One turn or mirror swaps these rows in pairs. Which row does each one swap with?
The rows were stretched afterwards, more along some directions than others.
nur: [-14  -6 -11 -11   5 -26 -13   9   3   7 -17   6  -2  -7 -19  -5 -10 -25
 -23  -1 -34 -24   7  -3  -2  -3 -21  13 -10   5 -14  14   3]
der: [ 15 -24 -17 -18  15 -11   6   3  -9   7 -20  10   1 -13   6 -18 -11  -8
 -10  -3 -34 -31   7 -23   0  -4   1   9 -10  22  -6  27   4]
kebat: [ 31   7  -7 -16  -3  -1   4 -13 -10   1  -9   6  10  11 -20 -25  -7 -12
   1  -2 -31  -3   5 -34  -5   6  -9 -11  -7  14 -24  26  -2]
Deror: [-12  -6 -12 -15  -8  -3  -2   9   4  -9 -18  24   0  11 -20  13  -1  -4
 -11   5 -47  -3  32 -10 -11   3 -25  -2  -6  -5   2  16  14]
gikil: [ -4 -12 -19 -22   9 -13   3  -4  -5 -13 -21   1  -2 -18  -3 -13  -7  -1
  -9  -4 -31   3  19  -6  -7   1 -13  24   3  -3  -3   7  16]
fegi: [-16 -17   0  -7   0 -12   0  -4  16   8  -5   7 -13  -9  11   8   1  -8
 -12   0 -17 -21  -1  -6 -14  -9  -7  14  -3   5  19   6  11]
pip: [ 20  12  -9  -4   0  -3   7  -7   0  -6   5   7   4 -17 -17  -5  -3   2
 -15  23 -15  -5 -10 -13  -8  11  -6   6 -20  21  -9  14   8]
felo: [-15 -13 -18  -8  -2 -10  -6  12   1  -1 -20  22  -3  11 -23   6   2  -2
 -20   3 -50 -18  28 -14  -6  -6 -19  -3 -14   1  -3  24  11]
fef: [  2  15  -3 -20   1  -6  -3   6  10  -5  -8   8   6  -5  -7  11  -6   2
  13  13 -23   1  -7   1 -11  15 -21   6  -6  15  -6  17  11]
misev: [ 13 -19 -19 -26   7  -4  11 -16 -16  -8 -15   7   2 -11 -11 -25  -6  -6
  -9  -7 -31  -6  16 -28  -8  -1 -17   7  -2   7  -2  10   7]
kot: [ -2   9 -15 -24   3  -3   3 -12   1   5 -20   4  -1  -8  -9   2 -16 -20
  -3   8 -38 -20   4  -5  -9   4  -9  26  -3   3 -12  19  28]
datiz: [ -8 -16  -3 -15   5  -3   5  -6  -2  -2 -18  13  -7   5 -13  -6  -6 -29
 -22  -4 -34 -28  -6 -10   4 -17 -17   8  -3   8  -2  -9   2]
Pag: [-10 -15  -8 -10 -14 -24 -13   9  18   8 -11   0   1   8   8   3   3  -5
  -9  -9 -32   0   0  13 -13 -16 -27  11  -2  11  -4  22   4]
leful: [  6   3   7   0  -5   4   0 -11   5 -13  -9   4   7 -10  10   6   4  16
  -5   9 -22  17   4  -3 -16  -2   4  13  -3   6  -5   9  -7]
fezud: [  0  18  -5  10  -9  10  -2  -4   5 -12 -13  -6 -14  -1  -3   4   7  13
 -12   3 -20  -5   1   0  -7  -3 -12  19   4  10 -10  21  17]
Zar: [ 10   5 -14 -17  -8  13   9  -7   9  -5   1  10   0  12 -13   0   0 -16
  16   0 -18   2  -5  -4  -3   8 -18   6   7  -5   4   7  28]
Napi: [ 16  33   5  -4  -1  20  -9 -12   5 -15 -12   0   3   2  -8  -4  -8  -3
   8  -5 -19  17   3  -9  -6  13   0  11   3  -1 -11   7   2]
Boz: [  3  -8   9 -28  17 -21  -4  -2   7  -8 -17   5   6  -2   0  -2 -21 -16
   1  -3 -35 -13   0  -6  -5   5 -12  -3   5   8 -16   6  -5]
Rubem: [ -7   6   4   3   0  -1   3  -1   6  -7  -2  11  -6  -8 -13  13  -7   6
 -16  13 -22  -6   3 -15  -8   4 -13   7 -13  14   6  11   0]
ferir: [  2  13 -14 -11   9  -7  -9   6  -5 -14 -18   0   9 -10 -19   3  -8   8
  -9   6 -32  17  12   7  -5  11 -14  24  -4  -6 -23  14   7]
milaz: [ -8 -10 -14 -11 -10  11   2   4   0 -11  -9  23   3  12 -21  10   4   0
  -1   8 -39   4  17  -3  -9   1 -24   1  -3  -2   1  11  18]
pim: [-16 -21  -4 -11  -1 -10  -5   1  17   7 -12   2  -9  -6  19  11   9 -13
  -3  -9 -21 -13   0  13 -13 -17  -8  26   6  -6   8   5  11]
ket: [ 16   7  -6 -13  -5 -14   2  -6 -12  -3 -15  17  12 -13   2  -9  -4  -9
  -8   6 -24 -10  10 -19 -19   7 -19  -5 -19  20 -14  21 -20]
rop: [ 13   3 -11 -15   6   0  -2  -5  -4 -10 -10   1   4  -8  -5  13  -5  -8
   3  -3 -21  -6  -5  -4  -1  -9 -10  24   0 -11 -12   5   7]
Notep: [ -2  -2 -14  -8 -12  17   3  -1   7 -13  -6  17   1  10 -15  13   7   4
   4   6 -32   7  14  -4 -11   4 -21   7   0  -9   8  14  26]
zasa: [  0  -8  -7   1  16   1 -15  -1   3  -6   4   3  -4  -4  -8   4   2   4
   1 -17 -18   4   7   7  -7  14  -5  13  13  -6   3   2  15]
bupet: [ 15  -9 -20 -24  10   1   8   0   3  11  -4   4  -3  -2  -2  -8  -9 -27
  13  -7 -16 -23 -11  -4   0   4 -14  17   3   5  -2  17  26]
Tobi: [-14 -22  -2 -10   2  -6   1  -1  14   7  -7   8 -11  -8  12  11   4 -10
  -8  -4 -20 -21   2  -1 -12 -13 -10  19   0   2  17   3  13]
pil: [ -3 -11 -18 -19   6 -10   3  -4  -8 -12 -15   2   3 -18  -3 -15  -7   2
  -7  -4 -30  10  17  -3  -6   1 -15  23   1  -2  -4   5  13]
vebit: [ 21  -2 -10  -5 -11  -5   3  -3  -3   5   1  19  12   1  -9  -3  -1  -1
  -6   3 -24 -10   3 -26  -4  -6  -7  -6 -20   9  -2  19  -2]
Lufaf: [-14 -11 -16 -12  -5  -6  -8  12   2  -7 -17  23  -1   5 -24   6   2  -4
 -15   0 -45  -8  31 -10  -9   2 -24  -2 -10  -1   1  18  14]
gelo: [ 13   5   0   5  -2  -5  -8 -14  13   1  -2   0   9  -3   4  18  -3   8
  -2  -4 -20  11   2  -4 -11   4  -4   9   3 -12  -1  13  -1]
Ton: [-12 -10 -13 -14  -8   9   3   2   2 -12 -11  22  -1  12 -19  16   3  -1
  -1   7 -43   1  20  -5 -11  -1 -23   1  -1  -9   4  10  20]
foni: [ -3 -13 -11 -12  11 -14  -6   0   7   2 -18  15  -3  -5 -10 -16  -8 -11
 -14  -6 -47 -26  14 -19 -17   2 -18 -12  -2  10  -8  25  -4]
Bor: [ -6   0 -16 -12  10   0   0   4 -10 -17 -22   1   2 -10  -9  -8  -6   1
 -10   3 -31   8  16   6   1   1 -14  24   0  -5 -17  -1   8]
dar: [  3  19   7   3  -4   5  -6 -15   5 -12  -3  -7   5 -10   1   4   2   5
  -5   5 -12  23  -8   5 -16   2  -4  20   2   0 -13   5  -6]
Nofo: [ 11   7 -16  -1   5   3  -6   3  -3  25  -9   1   0  11   5 -17   7 -17
   1 -16 -14 -19   7  -7 -13   1  -2  -1  -5   8 -11  24   5]
pibo: [ -3   9 -17 -10  13   1  -1   4  -9 -22 -24   1   2 -12 -20   0  -3   7
 -14   7 -35  15  16   3  -3   6 -13  24  -3  -8 -20   8  10]
golip: [ 11 -20 -11 -10   8  -8   3   8  -4   1 -12  13   5 -12  -4   4  10   9
 -12   3 -12 -21   0 -12 -14  -7 -20  -3  -7   9   5   8   2]
bim: [ -1  20  11  -1  -3  -8  -8 -11  13  -5   0  -8   4  -8  -8   7   1  -1
  -7   6 -11  12 -13   4 -16   3  -9  16  -2  -2 -14   4  -5]
zafev: [ -3   5   0  -5  10  15   0  -2  -2  -7 -14  -3  -3  16 -20  22   6   9
  -8  -3 -39  -7   2  -4  -8  -8  -8  25  -9 -20 -23  17  13]
vez: [ 28  -8 -10 -16   0  -3   6 -15 -11  -4  -9   8   9   2 -15 -28  -7 -12
  -5  -2 -33 -10   5 -34  -3   2  -7  -9  -8  19 -19  23  -1]
nug: [  8  -7 -15 -18  10  -8 -11  -1   3  -2 -13  -7  -7  -7 -11  -1   5 -15
  -6  -9 -28 -11   6 -14 -11  -9 -19  23  -6  -3 -16  22  14]
Lazu: [  1  -2 -10  -7  18   1   5   5  -6 -16   2   5   6 -16 -12  -4  -8   8
 -17   5 -15  10   2  -2  -1  12  -7  25 -12  19 -13   3   9]
boli: [ -5  20   0   2   0 -14 -10  -6   9   4  -4 -10  -4  -6 -17   1   2 -12
 -13   0 -11   1  -9   2 -10   3  -9  19  -3  -7 -15   8   2]
seguz: [ 11  24  -9 -13 -11 -10  -4   8  10  16 -12  11   3  -5   4  -7  -3  -6
   1   7 -15   0  13  -4 -19   8 -19  12   0  11  -9  34  20]
Sasa: [-24 -20  -6  11   1   3   6  -4   0 -11  -4   2  -6  -8 -11   5  -1  -1
 -19   9 -23 -22  -6   7   2  -2  -9  20   0   3   9  -3   8]
nomo: [ 17   7  -9 -10  -4  -1  -9   2   6   3 -10   4  11  18 -12  -2   1 -18
   8  -7 -35   1  -1   0  -4   2  -5   3   1  -3 -28  30   4]
zaz: [  1  -5 -12 -18  -4  15   6  -5   5  -9   0  15   0   8 -14   0  -4 -15
  16  -2 -22  -2   0   3  -1   7 -21   5   7  -5   5   1  23]
Mer: [ 20  21 -20 -14  -6   2 -11   4  -5  16  -9  16  16   9 -17 -14   5 -12
  15 -10 -16   8  16 -13 -17  18 -17  -7  -1  -4 -11  38   7]
fimor: [  8  31  -5   8   3   7  -3   1  -2 -14 -13   5   3   3 -24  12  -5  11
 -14  18 -31  12  11 -13  -6  12  -5  11 -16   2 -19  24   2]
Bagi: [  4   2 -17 -16  -2 -32  -6  -5   1  16 -19  -3  -2   4 -10 -14  13  -9
 -15  -9 -30 -12  13 -26 -20  -3 -13   2 -12   9 -11  32   7]
feges: [ 20   8  -9 -13   1  -1  -2   4   7   0 -12   7   9  15 -13  -3  -3 -15
   7  -4 -38   4   3  -3  -3   4  -5   3  -1   3 -30  33   5]
Lalu: [  4   5  -4  -2   3  -3 -15  -5   4  -2 -18  -8  -4 -10   6   5   5  23
  -3  11 -14  -4  -3  -3 -16   1  10   9  -2   5  -1  16  11]
sovib: [ -2   1   2 -10  -4 -12  -4  -2  14  -1  -5   3  11 -16 -16   4 -12   4
  -2  11 -28  -2   6 -12 -21  22 -15   8  -6   0   6  28   1]
fubek: [ 10  -9  -9 -18   2  -4   8  -4  -6   8 -11   7  14  18 -20  -8  -4  -9
  -4   4 -46   7   2 -19   0  -9 -16  17 -19   4 -24  25  12]
kede: [  0  -2 -17   1  16   0  -5   3  -6  -9 -12  17   3  -9 -10 -25   4 -16
  -4 -14 -17  -8  20 -13  -5   2 -11   0  -3   0  -9  16  -8]
Lig: [ -8 -17  -4  -2   6  -1   6   0 -15 -15 -19   8  -7  11  -5   3   8   1
 -23   5 -31  -5   5  -2   9 -27 -16  21   6   7 -18  -3  15]
nikop: [ -3   3  -3 -30  20 -29   3  -2   7  21  -4   0  -5  -4 -17   3  -3  -4
  -6 -14 -22 -16   8 -16 -23  15  -7   4  -9 -15  -6  17  12]
bik: [  4 -10   0  -4  -7  -5   2  -1  -8   0  -1  14  16  -3  -7   2  -4  -4
  -3  16 -29   2   3   1   7  -7  -8  14  -2   8  -8  -2   6]
Duzub: [-12  -3   1   2   1  -4   0  -5  11   4  -1   3 -12 -11   3  14   3   2
 -15   4 -11 -16  -1  -8 -14  -5  -7  16  -7   7  15   5   9]
ruli: [  9 -12 -17 -23   8  -2  11   1   0  10  -7   6  -7   2  -1 -12 -13 -30
   8  -7 -20 -30 -10  -5   7  -1 -17  13   3  11  -3   9  20]
zosiv: [  2   5  -2   2  -2  -2 -17  -1  13 -17  -7   0  -3  -8   8   5  10   7
   6 -15  -3  -3   7   9  -8   2  -6   2  13  -3   4   0   9]
Visur: [  2   0   0 -12  -1  -9   2  -1  -2  14  -2  11  10 -12 -18  -3 -10   0
 -18   8 -28 -26  -6  -5 -13  10 -11   8 -20  10 -13  16   3]
zogo: [  2   2 -10 -10  14 -11   1  -6  -6 -17  -5  30   4 -22 -24  12  -5 -11
 -16   2 -15  -7  20 -12 -16  23 -15   0   3   0   9   6   2]
Goso: [ 27   1  -7 -13   1   2   3  -7  -8  -5  -9  11  12  13 -19 -16  -6 -12
   2  -5 -37  -2   3 -22   2   3  -7 -10  -5  12 -28  22  -2]
loku: [ -3  17 -14 -24   8 -19  -9   0  18   7 -18   3  -5   0 -27   3   2 -22
 -14   2 -33 -19  13 -20 -29  12  -5   3  -9 -10 -20  33  18]
nusaz: [ -4 -26 -16 -22   8  -7   3  -8 -11 -16 -18   5   1 -25  -4 -15  -8   0
 -14  -1 -29  -8  10  -8  -3  -2 -19  22   3   4   2  -3  15]
gitu: [  6   2  -9 -12   6  -8  -6   3   1   5 -14   5  -3   2   8   4   9 -16
  11  -7 -13 -16   4  -5 -13   1  -9   9  -9  -9  -6  16   3]
gobu: [ 10 -20  -9 -11   7  -8   5  -2  -7  -1 -21  11   2 -11  11 -10   0   2
 -17   3 -35 -14  14 -19  -9 -10   7  10  -9  18  -7  20  -2]
Mube: [ 14 -26 -20 -18  17 -10   3   4 -10  12 -21   7  -2 -10   0 -22  -5 -15
 -10  -9 -32 -32   7 -19   2  -6   3  10  -7  18 -13  26   9]
vitu: [ 18 -14 -23 -25  15  -7   6   3  -2  18 -13   6  -4  -4  -1 -15  -8 -25
   6 -13 -23 -33  -1 -15   0   0  -7  12  -2   7  -7  23  20]
pagi: [ 11 -26 -16 -27   6  -4  11 -14 -14 -10 -14   8   0 -15  -7 -27 -11  -9
  -7  -5 -28 -15   9 -29  -1  -3 -19   7   2  17   3   3  11]
didas: [  2  -1  -5 -14  -2  -4  -9   7  16   1 -14   3   5   9   8   6   4 -18
  10  -8 -31   5   1  16  -8  -6  -6  20   6  -7 -19  20   7]
fibe: [ -1  -3 -13 -15  -1 -10  10   2   5   0 -26   6   0   5   7  11  -4 -14
  -3   4 -51  -3  22 -10  -6 -23 -19  29   0  -6 -10  26  12]
Lebov: [  6  16   9  -1  -3   3  -3 -15   7 -14  -6  -5   7  -9   2   2   2   5
  -4   5 -17  20  -5   2 -14   1   1  17   2   0 -14   3  -6]
gomi: [  3 -15   0  -9  -3 -14  -2   8   4  13  -3   4  -2  -3 -16  -1   5   7
 -14   9 -17 -16 -14  -7  -6  -2 -21   8  -8  12  -3  17  14]
maf: [-11 -24 -15 -19  13 -14  10  -5 -12 -19 -23  22  -4  -5  -3 -10 -13 -13
 -15  -6 -38 -22  16 -14  10  -8 -17   2   7  13   2   2   4]
dig: [ -7  15   1  -6   4  14   2   0  -7  -1   2  10   4  14 -24   6   2   4
  -1  -7 -29   0   5  -1 -13   6 -18  -6 -10   0 -25   9  -4]
segi: [-13 -33  -6   1   7  -2 -13  -2   9  10  -8   7  -5 -11  17   6  -6  -8
  -1 -10 -19 -36  -3   3   3 -14  -8  10   5  -1  12  -4   5]

zafev pairs with Visur
gomi pairs with fezud
fimor pairs with nur

